[[117 122 140 123 135 119 134 123 114 144]
 [146 120 120 126 119 138 111 122 157 117]
 [122 121 139 124 134 122 130 122 121 143]]
|
[[117 122 140 123 135 119 134 123 114 144]
 [122 121 139 124 134 122 130 122 121 143]
 [146 120 120 126 119 138 111 122 157 117]]

[[131 124 123 153 130 124 127 112 132 112 126 140 125 140]
 [127 115 120 129 134 147 126 129 141 152 125 116 111 128]
 [136 142 121 123 133 106 149 121 116 128 125 140 149 135]
 [123 131 127 117 122 109 133 122 122 119 131 155 116 138]
 [146 122 156 101 120 113 108 149 116 136 123 120 121 120]]
|
[[146 122 156 101 120 113 108 149 116 136 123 120 121 120]
 [123 131 127 117 122 109 133 122 122 119 131 155 116 138]
 [131 124 123 153 130 124 127 112 132 112 126 140 125 140]
 [136 142 121 123 133 106 149 121 116 128 125 140 149 135]
 [127 115 120 129 134 147 126 129 141 152 125 116 111 128]]

[[129 120 123 152 155 125 125 122 145]
 [127 131 129 128 127 127 128 130 125]
 [139 125 120 104 102 139 143 126 116]]
|
[[127 131 129 128 127 127 128 130 125]
 [129 120 123 152 155 125 125 122 145]
 [139 125 120 104 102 139 143 126 116]]

[[111 120 134 117 118 125 125 142 121 123 115 117 132]
 [148 156 144 146 152 138 134 137 130 130 156 119 124]]
|
[[148 156 144 146 152 138 134 137 130 130 156 119 124]
 [111 120 134 117 118 125 125 142 121 123 115 117 132]]

[[127 109 120 147 105 124]
 [110 125 134 132 122 131]
 [123 125 127 125 124 128]
 [137 133 118 119 134 119]
 [130 130 137 138 127 134]
 [118 128 138 130 129 132]]
|
[[118 128 138 130 129 132]
 [130 130 137 138 127 134]
 [110 125 134 132 122 131]
 [123 125 127 125 124 128]
 [127 109 120 147 105 124]
 [137 133 118 119 134 119]]

[[143 116 123 138]
 [149 112 112 109]
 [132 127 119 115]
 [113 108 135 122]
 [115 107 109 146]
 [109 115 104 148]
 [147 136 138 145]
 [128 111 139 107]]
|
[[128 111 139 107]
 [147 136 138 145]
 [113 108 135 122]
 [143 116 123 138]
 [132 127 119 115]
 [149 112 112 109]
 [115 107 109 146]
 [109 115 104 148]]

[[138 106 155]
 [104 130 124]
 [110 111 142]]
|
[[138 106 155]
 [110 111 142]
 [104 130 124]]

[[133 115 132 142 132 107 124 126 127 139 121]
 [136 126 112 119 137 131 117 134 131 127 129]
 [122 135 133 128 127 128 127 131 123 130 126]]
|
[[122 135 133 128 127 128 127 131 123 130 126]
 [133 115 132 142 132 107 124 126 127 139 121]
 [136 126 112 119 137 131 117 134 131 127 129]]

[[127 130 119]
 [152 139 107]
 [135 129 131]
 [133 132 113]]
|
[[135 129 131]
 [127 130 119]
 [133 132 113]
 [152 139 107]]
